Each path below is one point turned by a fixed rotation once a step. After each direction that follows a path, write how fast that rotation turns it, in degrees a step (0 if it stays still).
Each turn is a multiple of 5 degrees from 10 to 175, or 0.
Each row of a path follows its step; steps can be skipped.
Rotation 1:
step 0: [ 24 -15  33 -20 -17  15  24  -1 -21 -12   3  12 -10   6   1   1  17  -8
   3  27   0   5  45   1  17  -1  35 -22 -22  -4 -23  11 -13 -13  -4  -3
   3 -38  -6   0 -20  -8  14  -4 -17  -4  25 -17 -12  26  -7   5  38 -21
 -10  -2 -23 -22 -19 -32 -33   3 -17  29   0 -33   0   0  -7 -13   1  19
   7  -4 -11]
step 1: [  4  17  31  -2  12   2  27 -10  15   9   8  23 -18  -2  -9   1 -14  -8
 -23  27  -2   0  -6  -8 -12  -4  47  -7   6  12 -27   9 -11 -22  16   5
 -49 -16   6  -3  17   1  24  18 -17 -17   6 -14 -38  -6  -6 -32  -3 -36
 -18  -8  20 -18   2 -20 -20  -8   6  -7  18  -1  12 -17   5 -29 -19  16
  -7 -19 -33]
step 2: [ 46  15  14 -25   2  11 -10   6  21   6 -14  10  -3 -20  -4  12 -12 -47
 -12  27   5  10 -14 -15   2  -7   5  -6 -21   1  -1  -9 -39 -16   4  27
 -14 -42  45  -4 -18  31  -2   3   2   6   1  27 -25   8   2 -24   9 -20
 -24  -7   3  11   2 -10   9 -10   3   0  11 -29  -5  20  12   2   8  -6
   8 -41 -10]
step 4: [  3  21  10   9   9  21  35   5  -9  16   5  18 -27  15  -1  22 -38   0
  -5  -8 -17  -7  17  21 -18 -17  20 -29 -16 -12 -58  -1  -9 -16  11  38
   1 -20  11 -22  -7  21  13  32   2   7  35 -14 -23  -1   7   5 -15 -31
   8   3  20   0 -18  14  -9   7  -1  -6  10  12   4  -1  -2  -4  -1   5
  -6 -27 -31]
step 6: [-19  10   6 -14 -16  19   0 -32 -13  -6  -6  20 -11  -6   6  -7 -15 -15
  -3 -10  -5  19  -2  24  18 -18  39   2  10 -13 -34  -3 -13   8 -19  -3
 -20 -32  -3  -6 -33 -13  14  10 -24 -21   7  -6 -34 -34  11 -21  -6  -4
 -36 -13 -18  18 -22  -7  -6  -1 -21  26   0 -44  12   9  13 -20  -6  -6
  27  -3 -21]
step 7: [-13  15  23   4   3  39  34  -3  16 -28 -10   1  -2   7  -7  24 -13 -27
 -17  30 -10 -23  23   7 -14  -2  45 -32 -16 -23 -10 -13  14  -9  15  31
  16 -31   3   9 -11   8  -8  27   4 -23  29  -9 -21 -13  -3 -24   6 -13
 -33   5   7   2   7   8  23 -11  -7  -4  13 -18   8  10  -4 -16  23  -8
   8  -1 -22]
step 11: [ 31  -4   7 -10  28   7  10   5 -35  -3 -16  18 -12  -1   7   9 -10 -38
 -14  -2 -23  18 -22 -19   2  14  19 -23 -15   4 -12  -4 -10  -8 -10   3
  -3  -4  21 -44   6  29   0  16  -1 -15  -4 -12 -36  16  21 -21  -2   7
 -16   0   6  19 -17   7 -21  -3 -25  38   1 -46   2   7  -7  10  19   6
 -10  -8 -42]
step 19: [-11  18  35  19  -5  35  19   3 -12  -1 -16  13  21  14  -4   3 -12 -16
   8   0 -14 -20 -26 -29 -19 -21  18  -9   9  18  -2  -9 -13 -16  17  12
  -1 -49  13 -29   8  30  22  15 -22   1  13   7 -36  39   6   1 -14 -15
 -19 -14  -3 -32  -4 -16  -6  13 -19  23   5 -19  16 -12 -10 -21 -11   0
   4   1  -8]
[ 1 -2  3 -4  2  5 -3 -4 -4  7  6 -1 -3  6  1  4 -8  3  6 -2 -1  0  0 -5
 -6 -3  6  3 -5  2  3 -4 -2 -2  3  2 -3  3  6  1  3 -7 -3  1  5 -4 -2  6
  0  5  4  0 -5  3  5  8  1 -6 -3 -6  1 -7 -3  3  2  5  5 -8 -2 -5  6 10
 -5  1  1] | 100
[ -5  -3  -5  -4   4   0  -5  -2  -2  -6   4   3 -11   2  -4  -8   2   2
   3   6   5   6   2   0  12   3   5   5  -1   3   0   3  -1  10   1  -3
  -1  -3   0   1  -5  -4   2  -2   3   0   5  -2   8   2   1   1  -5   0
   1  -1  -3   9  -5  -4  -4   6   2  10  -3  -4  -1  -2  -3   2   2   6
  -2  -1  -2] | 125
[ 8 -4 -6 -1 -6 -3  2 -3 -2  1  4  9 -8 -5  3  0 -5 -6 -1  0  6  2  8  6
  2 -4  1 -8 -4  0  2  2 -3  0 -1  3 -6 -3 -2  1 -3 -9  2  6  1  1  2  4
 -2 -2  5 -4  9 -8 -8  5  7  4  3  3  1 -7  3 -3 -4  4  3  3 -2  0 -2  1
 -1  1 -3] | 10
[ 9 -7 -5 -3  7  8 -2 -1 -4  7 -2  2  7 -2 -1  4  8 -2 -1 -5 -4  0  2 -3
 -2  5  0  0  5 -1  4 -2 -2  6 11  4 -4  6  6  3 -1  4  1  1 -9  2  1 -2
  5  1 -2 -2 -2 -4 -6 -3  6  8  2  0  8  4 -2  3  4  5 -3 -1 -5  0  1  0
 -3 -4 -4] | 120
[  5  -2  -1   2   9 -11  -5   2   0  -7   6   3   2  -4   5  -2   3   2
  -3   0   2  -1  10  -9   4   4   3   0  -3  -2  -3   0  -5   1   4  -4
  -4   3   0  -8   9   3  -2  -2  -3   3  -2  -5  -6   1  -4   2   9  -1
   4  -1  -2  -1  -4  -5   0  -7   2  -3   5  -2  -1  -2   5   1   0   4
  -2  -6   7] | 25
[  5   0   0  -5   7   0  -1   4  -2  -1  -2   1  -2   4   4  -3  -9   7
  -3  -2   0   5  -5  -4   1  -4  -3   5   6  -2   0   5  -5   5  -2   2
   4  -1   1  -1   3   1  -8   0  -2   4   5   4  -7   8  -1  -4   0  -9
   3   3   7  -2   2   5  -4   2   0   1  -4   0   0  -9  -3   3   2 -12
   6   3   2] | 45
Rotation 2:
step 2: [-15 -21  20 -15  24  10   5 -27 -39  18   3   5   7   4  26  -4  27  -7
  10   8  -1 -10  16 -15 -17 -23  -6   5  14 -37   4   0  15  33   4 -15
   4  -4   3 -26  11   0  -9  33 -15   5  24  24   2  -1 -26   7  18   3
 -18  -1  19  24 -21  10  15  15  47  -9 -11  13  -2  -7 -11 -26  10   9
 -14 -40  10]
step 3: [ 31   3  17 -30 -14  -3  31  23   9 -14  20   4 -21   7  -7  -7 -16   5
  36 -13 -10 -22  -3   5  -7 -13  28   3 -11   9  20   0 -20  -5  27   7
  -3   0  18  -7  -1  18 -13   1  22  19   1   7  30 -11  21  17 -11 -24
   8  12  14 -20 -32  -3  36   3  26  13 -29  24  23   7 -18  -1  20 -14
   7  -7  36]
step 4: [-31  -9  19  14 -10   6   8  22 -24 -21  20  -4  -3   3  22 -12  19  -6
  12  -8   1 -30  12  -9 -25 -14 -18  -2 -12 -15 -16  25  34   7  30  -3
  17 -24  50 -13  -8   1   1  29  10  19   9   0 -11   4  -9  31   1   7
  21   1  10  28  -1 -42 -20  14 -11  -7  -5 -16 -17  -4  -2  -8  -6 -22
  26   4   6]
step 7: [ -7 -16  13   3  -6  11  21   6 -49  -2  -9 -22  22   3  11  16  28   2
   7  12 -16 -19   6 -52   2  -3 -23  13 -14 -10  -2  -7  -4 -25   9  10
  16 -26   4  -1  -6  10  -1 -14 -18   5  16 -15 -12  14  16   5  -1  32
 -39 -26  19  14  -8   9  -5  37  30 -10  10 -14  11   2  -6 -34   8  13
  -8 -21  -9]
step 10: [ -3  18  14 -22 -43  -6  13 -12 -11  29  -3  -2 -12   5  28  10  31 -29
   0 -15   5   2  -3 -10   5 -22 -11  28  -2 -27  -3   8  -2   5   7  18
  -4  -4  20 -27   5 -20  -9   4  16   2  27  12  10 -10  -6  43 -25  20
  -9  -6  11  15 -16  52  37  -9  12  24 -18   2  14  14   0  -1  -2  19
  -1  -6   5]
step 11: [ 26  -6  10  -2 -20  13 -24   5 -12  11  16 -13  12   6  17 -38  -9   5
  -8 -13  -8  -4   5 -15   7   8  23 -11  -8 -12  21 -13  19 -19  28 -10
 -18 -28  13 -12  -5  27  21  29   3   1 -27  40  12  -4  -9  36  11 -39
   9  25   8  13 -19 -18  21   9  11   7  -4  16 -16   6 -26   0  27  -5
   8  31   9]
step 14: [ 27 -25  10  24   0  10   4 -10 -21  -1  -6  -6  11  31  10   7  -5  -1
   5 -14 -15  -2 -30 -11  12 -17 -12  24 -47  13  11   0   4  12  15 -20
 -16  14   5  -1  -4  12  -4 -15   3  28  11   6  -6  18  28   7   6 -11
  -5  45  -4  17 -23 -16 -22  25  22 -48 -14  -5  -6   5   4 -15  35 -26
   0  -5  19]
step 17: [-37 -14 -13  -2 -19 -14  26  17 -10  -5 -24   9  16  13  -4   4  10 -28
  34 -26  11  -6   9 -47  23   4  13  30 -40   0  29  29  42   2  15 -11
  -6  15   4 -18  30  27 -12   1  13 -21  15   5   2   1  22  -1 -14  -4
  -4  10 -17  -7 -26   7  18   2 -14  -7  -5  -9   5   0  -6  -7 -10   8
   1  18  -2]
[  9  -2  -1   5   3   4   0  -5  -2   6  -3   1   0  -1  -2   0  -3   5
  -3  -1   0   6  -6  -1  -3   1   3   5   4 -10  -1   1  -2  -4   0  -3
   8  -5  -2  -4   3  -4   9  -6  -3   0  -1  -1  -3   0  -1   2   0  -3
  -3  -6  12   2  -5   4   2  -1   5   0  -2   8   0  -2  -5  -6  -1  -1
  -1   8  12] | 85
[ -1   0  -4   2   5  10   6   1  -3   8   6  -2  -5   2   2  -3   0  -4
   0   2   3   9   0  -1   1   1   1  -3   0   4   4  -1  -1   3   0   0
  -1   4   0   0  10   3  -9  -6   1   2   2  -5   9   3   4   1   0  -4
   1  -2   2  -2   6  -2   4   2  -5   4   3  -9  -7  -5 -10  -1   9  -7
   0   4   2] | 130
[ 3  5  3  0 -1  2 -2 -1  0  1 -4  4  1 -3  5  8 -1 -2 -2 -2 13  2 -3  0
 -4 -7  0 -2 -5 -1 -5 -2  0 -5 -2  6  4  1 -4  7 -1 -2 -4  9 -8  1 -2  5
  7 -5 -4 -3  0  0  5 -4  2 -1 -6  2  0  3  8  0  7 -4  4 -2 -5  8  8  3
  3  0 -1] | 135
[ -5   4   9   6  -2   0  -1  -2   1  -1  -1  -7  -1  10   4   7   4   5
   5  -1   0  -2   4  -7   4   0   2   1  -3   6  -1  -7  -8   5  -1   4
   0   5  -1  -4  -5   3   5  -8  -1   8   3   0   2  -2  -1 -10  -4   3
  -1  -1  -5  -4   1   6   0  -3   7  -5   2   4  -4   0  -4  -4   1  -2
  -1   4   4] | 155
[ 4 -7  6  0  3  8  3  4  2 -4  6  8 -4 -2 -1 -1  0 -2  0  3  2  3  2 -3
  7 -1  3 -5 -2 -1  3  3 -4  5  7  1  8  5 -3  5  2 -4 -3 10 -2  1 -3 -6
 -7 -1  9 -2 -5  7 -1  1  0 -6 -1 -4 -3 -1  3 -3 -2  7 -2  0  0 -7 -1  4
  1 -6  3] | 70
